2, 34, 24, 2, 28, -3, 15, 23, -5
11, -11, 2, -33, -1, 2, 17, 37, -32
5, -21, -18, 28, -30, -1, 6, -40, 25
8, 25, -8, 21, 9, -1, 17, -27, 21
3, -12, -15, -9, 28, 24, -8, 1, -36
9, -2, -13, 9, 3, -21, 18, 9, 31
:
9, -2, -13, 9, 3, -21, 18, 9, 31
3, -12, -15, -9, 28, 24, -8, 1, -36
8, 25, -8, 21, 9, -1, 17, -27, 21
5, -21, -18, 28, -30, -1, 6, -40, 25
11, -11, 2, -33, -1, 2, 17, 37, -32
2, 34, 24, 2, 28, -3, 15, 23, -5

-2, 11, -2, 8, 2, 31, -12, 5, 7, -16, 23, -9, 4, 14
5, 14, 23, -3, 2, 16, 3, -9, 7, -39, 5, -5, 8, 3
1, -6, -29, 25, -1, 11, -13, 6, 9, 23, 4, 4, -12, -1
-1, 1, -24, 18, 1, 21, -18, 9, 8, 15, 19, -2, -8, 7
2, -14, -23, 23, -5, 2, -7, 2, 10, 24, -12, 9, -12, -11
2, -17, -15, 18, -10, -6, 0, -2, 8, 18, -28, 11, -5, -16
:
2, -17, -15, 18, -10, -6, 0, -2, 8, 18, -28, 11, -5, -16
2, -14, -23, 23, -5, 2, -7, 2, 10, 24, -12, 9, -12, -11
-1, 1, -24, 18, 1, 21, -18, 9, 8, 15, 19, -2, -8, 7
1, -6, -29, 25, -1, 11, -13, 6, 9, 23, 4, 4, -12, -1
5, 14, 23, -3, 2, 16, 3, -9, 7, -39, 5, -5, 8, 3
-2, 11, -2, 8, 2, 31, -12, 5, 7, -16, 23, -9, 4, 14

13, 4, -11, -2, 6, 0, 29, -12, -10, -1, -20, 5, 8
38, -2, -9, 3, 4, -6, -11, -5, 0, 1, -4, -16, -3
:
38, -2, -9, 3, 4, -6, -11, -5, 0, 1, -4, -16, -3
13, 4, -11, -2, 6, 0, 29, -12, -10, -1, -20, 5, 8

-1, -4, 1, -4, 1, 9, -6, -8, 3, -6, 7, -4, 3, -10, 13, -6
4, -11, -6, -11, -15, 1, -10, -5, 16, -14, 4, 2, -12, 5, 24, 11
7, 15, 8, 17, 7, 11, 17, 12, -19, 18, 7, 6, 4, -15, -28, -14
3, 0, 1, -16, 0, 5, -1, -2, 9, 1, 7, 1, -3, 4, 23, 5
2, 7, -8, -18, -3, 9, -2, -6, 12, 7, 10, 6, 0, -3, 19, -9
-11, -11, 1, -1, -9, -49, 5, 6, -2, 5, -16, -10, -3, 9, 5, 2
:
-11, -11, 1, -1, -9, -49, 5, 6, -2, 5, -16, -10, -3, 9, 5, 2
2, 7, -8, -18, -3, 9, -2, -6, 12, 7, 10, 6, 0, -3, 19, -9
3, 0, 1, -16, 0, 5, -1, -2, 9, 1, 7, 1, -3, 4, 23, 5
7, 15, 8, 17, 7, 11, 17, 12, -19, 18, 7, 6, 4, -15, -28, -14
4, -11, -6, -11, -15, 1, -10, -5, 16, -14, 4, 2, -12, 5, 24, 11
-1, -4, 1, -4, 1, 9, -6, -8, 3, -6, 7, -4, 3, -10, 13, -6

-12, 1, -11, -8, 0, 4, 1, 2, 3, -3, 3, 2, -3
-48, -2, 6, -11, 2, 12, 0, 7, -3, -3, 7, -2, -1
9, -2, 12, 1, -5, -9, -9, -7, -3, -2, -5, -1, 10
:
9, -2, 12, 1, -5, -9, -9, -7, -3, -2, -5, -1, 10
-48, -2, 6, -11, 2, 12, 0, 7, -3, -3, 7, -2, -1
-12, 1, -11, -8, 0, 4, 1, 2, 3, -3, 3, 2, -3

-22, -2, -24, -3, 34, -38, -4, 25, -19, 15, -6, -13, 38
-19, -4, -26, 1, 33, -28, -13, 8, -23, 19, -3, -1, 30
-19, 33, -19, 0, 32, -36, -5, 16, -21, 25, -3, -10, 37
-14, 37, -25, -3, 25, -34, -7, 13, -10, 21, 6, -16, 28
-21, 27, -38, 7, 28, -34, -8, 11, -22, 12, 4, -14, 32
-10, 25, -20, -4, 25, -26, -13, 4, -13, 18, 9, -2, 23
:
-10, 25, -20, -4, 25, -26, -13, 4, -13, 18, 9, -2, 23
-21, 27, -38, 7, 28, -34, -8, 11, -22, 12, 4, -14, 32
-14, 37, -25, -3, 25, -34, -7, 13, -10, 21, 6, -16, 28
-19, 33, -19, 0, 32, -36, -5, 16, -21, 25, -3, -10, 37
-19, -4, -26, 1, 33, -28, -13, 8, -23, 19, -3, -1, 30
-22, -2, -24, -3, 34, -38, -4, 25, -19, 15, -6, -13, 38
